runs of hidden systems
trace 1, lov (8 x 18)
[[  6 -11   2   2   7 -17  -7 -11  -8   7 -10   3  -8 -12  12   4   7   2]
 [  2   4  12 -12  14  10   4   9 -14   3  -2   6  -8  -2  -4  12   1  12]
 [ -6   7   4   0   1  17   6  11   7 -12   3 -13   8  15  -5   5  -9  -5]
 [ -7 -10  -6   6 -21  -5  -3  -6   4  -9  10  -5   8   2   6 -10  -3 -16]
 [ -2  -6  -3 -10   1 -18  -9 -15  -1   9  -4  13 -12 -11  -4 -12   4  -2]
 [  8  12   2  -8  21   0   2   6  -1  12  -9  13   7   2  -5   9   9  12]
 [ 10   3   0  11  -4  21  20   8   4  -5   6  -8   8  11   0  10  -2   5]
 [-11 -12  -1  18 -17   3  -1  -5   7  -9   1 -17  -9  -6   9  -8  -2 -12]]
trace 2, sumag (8 x 18)
[[ -3  -7   6 -11  13  -2   3  -4   5  10 -12  20  -2 -11  -1   8  21   0]
 [-18   8   1  -4  10  -6 -20   9  10  -3 -11  -1  17   2   2   1   3 -11]
 [  5   1  -3   7   5   7  11  -1  30  -5  -7 -12   4  12  -8   6  -5 -11]
 [ -1  -3   0 -18  11  -8   6 -22   0  -5   1  -2 -13  15 -10 -13  -3  -8]
 [  4  -5   3 -25  -6  -6  -6   5  -4  -7  11  10  11   6  -7  12 -16 -12]
 [ 17  12 -11  -5   9  -3   8   2   9  11   0  16  20   9 -11   5   3   8]
 [-16  -4  -1  -8   5   5  13 -13   4  -4   1  10  16   9   2 -10  25 -11]
 [ -9 -12   3 -15  -1  -7  -7   0  23   1  -8  12  -1 -12  -9   9   1 -20]]
trace 3, vukif (8 x 18)
[[  9  -3  -6  -3  -3 -21 -18   5   4   3  -2   5  16  -6   7  10  -9  -7]
 [ 16   1   1   5   8  14  23   2  -1   1   2  -1  11  12   2  14   5   9]
 [-27  -1   7  -5   8  11   2  -5   9  -6  -8  -3  -7   3  -5 -11  14 -10]
 [  0  -6  -9   1 -26 -10 -14   4  12  -2   8   2   2 -10  -5  -3 -16 -14]
 [ 28  -3 -10  15   6  -9  13 -10   5  12  -6   0   4  -1   7   9   6  10]
 [-17 -12  18  -9  17  14   7   2  -5  -6 -10   1  -1  -2   9  13  19  -6]
 [-14   7  -1  -3 -13   9 -12  19  24  -8   3  -5   3   0 -16   0 -19 -14]
 [ 19   1 -21  21  -8 -17   6 -17  11   1   3 -10  16  10  10 -10  -1  -2]]
trace 4, fuzu (8 x 18)
[[  1  16  10  -6  34   6   2   3 -17   2 -12  -3   2  12   2   7   9  17]
 [-14   5   4  -3  -9  20  13  -2 -25  -4  15   4  -9   6  -5 -21  10  12]
 [ 10   6 -14  10 -24 -11  -6  -7  -2   0  15  -8 -14   0  -8 -24 -22   5]
 [ 25   1  -7   1   1 -28 -20   4 -15   9  -1   4  13  -7  13  13 -14   7]
 [ -5   9  10   1  10  12  -8  25 -12  15 -10  17   2 -19   2  15  15  21]
 [-22  21   2  19  -6  29   0  18  -4  -8   4 -17   0   7  -2 -17   1  11]
 [ 18  -4  -4  21 -13  -1   8 -10 -19 -11  14 -29 -11  11  14  -5 -20   7]
 [ 16  -6   7 -10  12 -26 -20  -6 -28   9  -6   3 -26 -15   6   6 -13  13]]
trace 5, lov (8 x 18)
[[-25  -6  13  -4  15  -1  -9  -5 -12   3 -14   5 -12 -14  11  -6  25   0]
 [  5   8   7 -20   0   9  -5  26   9   5   2  16   6  -3 -19  22 -15   2]
 [ 11  -6  -6   3   6   1  21 -16  14 -15   3 -17  17  28   5   5  -2 -15]
 [-22 -17   1   8 -22   9   5 -10  -6   0   8  11  -7 -18   9 -19  25  -5]
 [  1   3   2 -11   9 -12 -18   9  26  14 -18  12 -17 -20 -20  10  -9  -3]
 [ 22  -5   1  -8  21  -6  12  -2  -3  -1  -4   2  33  17  14  30   6  -3]
 [ -9 -17  10   5 -16  33  33  -8 -10 -10  16  -3 -18   3   0  -6  13   1]
 [-31   0   3   5  -3   1 -24  13  35  -2 -19  -5 -11 -18  -8  -4   0 -20]]
trace 6, Kol (8 x 18)
[[  6  -6   1   4   9  -3   7  -8 -10  -1  -2  -2   9   4  15   7  11   2]
 [-14  -5   9 -14   8   7   4  -3   4  -2  -5   6  -6  -1  -6   1  10  -8]
 [ -4   3  -8  -4  -3 -12 -12  -2  14  -4  -1  -2   9   5  -5  -7  -9 -13]
 [ 16  -4  -8   5   0  -4  14 -10  -3   0   6   1  15  11   7   2   5   0]
 [ -6 -14   7  -2   3   8  13  -8   9   2  -7   6 -11  -9  -1   5  17  -6]
 [ -9   0   0  -3   0  -4 -12   8  21  -7  -8  -6   9   0  -3   7  -8 -17]
 [ 10   7  -9   5  10  -5   8 -10  -1  -5   1 -11  18  21   7  -2   2   0]
 [ -6 -19   7  -5   3   2  16 -19  -6  -3   0   4  -9  -2   8  -2  18  -7]]
trace 7, lor (8 x 18)
[[ -1  -1  -1  17  -7  13   9   4  -8  -3   5  -7   7   0  11   1   7   7]
 [  2  -3   8   5  11   7   4   0  -1  -5  -7 -17 -13   4   3   7  -6   1]
 [ -2   1   1 -11   9 -10  -8  -5  -8  -8   1  -8   1  12   2  -4 -10  -6]
 [ 12  10  -4 -11   2  -3   2   3  -1   6   5  10   6   8 -11   1  -7   6]
 [ -3  -1   1  -7  -1   2   2  -4   0   8   0  14 -14 -10  -9  -7   7   4]
 [ -7  -3  -2   7 -18   1 -10   5   0  -1   5   1  -2 -11   2  -4  -3  -4]
 [  8   4  -8  20  -2  -3  -1  -1   2   3  -3  -9   4  -1   7  -4   2   6]
 [  3  -4   7   1   8   5   8  -3 -16  -2   0  -4  -2   3  10   6   7   7]]
trace 8, fuzu (8 x 18)
[[-21   0  -5   3 -10   4  -6   7  17   0  -2  13  23  -8   0  -5  18 -13]
 [  1 -12  -3  17 -16  12  13   3  27  -8   0 -11   7  -1   2  11   0 -16]
 [  0 -18   5   3  15 -11   0 -15  14  -7 -17 -17  -7   0  12  11   2 -17]
 [-10 -13  15 -31  16   3   5  -3   3  -8  -4   7  -4   5  -8  14   3 -17]
 [ -4   8  -4 -14   9   9  20 -10  24   0   0   9   1  16 -22 -11   7  -9]
 [ -1 -12 -14   0  -9 -10  13 -25  10  -4   7   6  17   9   4 -14  15 -18]
 [  1 -26  -2  -5 -16 -13  -1 -10  22   3  -2  15  -3 -19  -1   8   5 -22]
 [ -9  -1   0 -10  11  -5 -10   8  37  -1 -17   3  15  -1  -8  15   1 -23]]
trace 9, lor (8 x 18)
[[  0  -7   3   9  -8   5  -1   6   9   1  -4  -4 -12 -13   0   6  -4  -2]
 [ -4  -1  -4   9   2 -10  -9  -7  -2  -4  -4  -9   7   2  12  -6   4  -3]
 [ 10   4   2   0   6   7   8   5  -7  -1   3   0  12   9   2   9   0   7]
 [ -6   0   8 -10  12   7   4  -1   2  -1  -5   0 -15   2  -8   0   2   1]
 [ -7  -2  -3  -7 -11  -5  -7  -2   1  -7   8  -1   2   3  -4  -8 -10 -10]
 [ 17   2 -10   6  -3  -8   2  -2   7   9   0   6   5  -2  -2   2  -2   4]
 [ -4  -8   6  -1   5   1   1  -2 -10   6  -4   8  -5 -10   8   4  15   5]
 [-15   5   4   3  -5  10  -8  15   2  -6  -1  -6   3  -2   0   0  -4  -3]]
trace 10, Kol (8 x 18)
[[ -7  12   5  -6  10   3 -12  18  -7   9  -7  13   7  -9  -2   6   7  11]
 [-16  19  -4   3  -8   9  -7   8  -8  -2   9   0   4   6  -7 -22   0   7]
 [  9  -2  -5   6 -22   2   5  -6 -13  -2  17  -5 -16  -1  -5 -14 -13   6]
 [ 21  -8   4   4  -5  -3   0   6  -5  11  -2   5 -20 -18  -1  16 -10  13]
 [ -4  14   6   6  10   6 -15  25  -4  10 -11   5   5 -12   2  12   4  16]
 [-19  21   1   5  -1  14  -9  12 -17  -5   7  -8   3   9  -2 -21  -1  13]
 [  4  -1  -1  -2 -18   0   0  -7 -21  -5  18  -7 -24   1  -6 -19 -18   7]
 [ 25  -6   3  -3  -9 -10  -7   7 -12  13   3  11 -20 -21  -4  16 -17  15]]
trace 11, sumag (8 x 18)
[[  7   6   3   8   8   1  -7  10  -5   5  -6  -6  -6  -5   2   8  -7  12]
 [ -6   9   1  12  -1  13   3   3  -9  -4   4 -11  -2   6   3 -10   2   8]
 [ -4  -7   1   8 -18   8   2   0  -2   0   7  -1 -17 -11  -3  -6  -3   2]
 [ 10  -3  -4  10  -7 -14 -12  -2 -11   5   0  -3  -6 -11   9  -2  -7   8]
 [  7  -3   5  12   2   7   3   7 -17  -1   0  -8   2  -2  15  10   3  12]
 [-10   7   6   9  -1  16   0  10  -9   4  -2  -2 -16  -9  -2  -7   6  14]
 [ -8   1  -5  17 -20   0 -12   5  -3  -1   4 -10  -7 -11   5 -14  -6   2]
 [ 17 -10  -2  20  -8  -4   3  -5  -7   2   0 -13 -14  -9  13   5  -6   8]]
trace 12, vukif (8 x 18)
[[  2   1   5 -16  10  14  25 -11  14  -4   2   0 -15  16 -23  -4  -3  -4]
 [-17   0  -9  -9  -4 -19 -19  -6  12   3  -3  16  15  -6  -1 -14   9 -16]
 [ 22  -8  -7   9 -22   7  15   8  -1   8  15  14  11  -9   1  14   0   8]
 [ -9   3   5  16  20  11   9  -3   9   7 -20  -6 -11  -6   4  -2  24   9]
 [-21 -13   9  -1 -15   4 -17  11   0 -16   2 -11  -1  -8   9   6 -10 -19]
 [ 28   6 -12  10  -2 -10   4  -3  19   2  -1 -13  -2   9 -10   5 -23   0]
 [  1 -12   3  -7  23 -10  10 -21  -6  -3  -8   2  12  10  17   3  21  -7]
 [-12  -8  11 -23  -8  18   6  13  11  -4   6  15  -3  -4 -19  12  -2 -12]]

runs to name
trace 13 (2 x 18)
[[ -6 -13   7  11   1  -3 -10   5  -2   1 -11  -1  -2 -19  18  14  10  -3]
 [-14  12  -1   9   8   7  -8  10   2  -8  -6 -12  21  10   8  -1   6  -2]]
 : lor
trace 14 (2 x 18)
[[ 18   7  -5   2  15 -16  -3  -4   4  13 -11   6   3  -1   0   5   2  10]
 [-15   0   6  -4   1   8  -5   9 -13   1   2  12  12  -6   8   0  18   3]]
 : fuzu
trace 15 (2 x 18)
[[  0  -2   4  -5   9  -2   1  -3   6  16 -11  17 -18 -17  -9   1  13   8]
 [-23  -5   2   3 -20   4 -13   6  -6  -7   8   2   4 -10   7  -9   5  -9]]
 : lor
trace 16 (2 x 18)
[[ -4  -4   9 -20  -7  -1  -6  -1 -20  -4  12   3 -21   0  -9  -7 -18   0]
 [ 18   9  -9   2 -16  -5  -8  14  -7   7  12  10  16  -2  -2   6 -15  10]]
 : sumag
trace 17 (2 x 18)
[[  5   3 -10  10  -6  -3   3  -3   0   1   4   2  17   4   7  -4   6   1]
 [ -2  -8   4   2  -2  13  17  -5   4  -3   3   0  -8   1  -2   1   8  -2]]
 : Kol
trace 18 (2 x 18)
[[ -3 -16  -2  -1 -23  12  17  -3  26  -5   9   7  -3  -6 -11   2   1 -20]
 [  1  -8  -9   3   9 -19  -5 -16  32  -5 -14 -11   6   4   2   1  -1 -23]]
 : fuzu
trace 19 (2 x 18)
[[  6   4   2 -14  10   0   4   0 -11  -2   4   6  13  13   0   6   1   3]
 [ -1   2  -3   3  -3   6  10  -5  -2   8   3  10  -8  -5  -6 -11  12   9]]
 : fuzu
trace 20 (2 x 18)
[[-13  -9   5 -19   3 -15 -14  -8  -2  -1  -3  10  -6  -7  -2  -4   2 -12]
 [  4   6   2 -23  14   0   6   1   1   6   0  19  11   9 -13   6   5   1]]
 : lov
trace 21 (2 x 18)
[[  2   7   1  -3   5  -3  -2  -4 -34   5   8   5  -1   2   8 -11   6  19]
 [ -8  11  10 -11   2   9  -6   9 -26   3   6   5 -20  -3  -9 -11  -5  18]]
 : vukif
trace 22 (2 x 18)
[[ 11   0   8  -3  14 -10  -7  -4 -15  10  -8  -2 -32 -10  -2   2  -9  16]
 [ -4  13   8 -14  17  -7 -24  15 -24  -2  -3  -2  10   5   7  10  -9   7]]
 : vukif
trace 23 (2 x 18)
[[ -4  17   0   6   7   9  -4  11   9  -2  -5 -12  -1   8  -8  -1  -8   5]
 [  0   0  -6   6 -10   5  11 -11   3  -6   9  -8  -7  10  -5 -16  -4  -4]]
 : sumag
trace 24 (2 x 18)
[[ -6   7  -1 -16  -9   3 -10  20  10   7   5  26  18  -9 -14   8   0  -3]
 [  5   8 -19  14   5 -10   4 -10  26   7  -8   3  25   6   2  -8  16  -6]]
 : sumag
trace 25 (2 x 18)
[[ -4  11  -4   5 -18   6 -15  25  -3   3   8   8  13 -10  -2   2  -8   7]
 [ 10   9  -7  26  -1   6  10  -6  -8   1   2 -17  -4   6   8 -12   3  17]]
 : vukif
trace 26 (2 x 18)
[[  0   8  -2  -8  -3   7   5   3   1  -8  10  -3   8  18 -10  -4 -11  -3]
 [  1   3  -8  -2  -1  -8   4 -16   1   3   3   6   0   5  -5 -18   7  -1]]
 : vukif
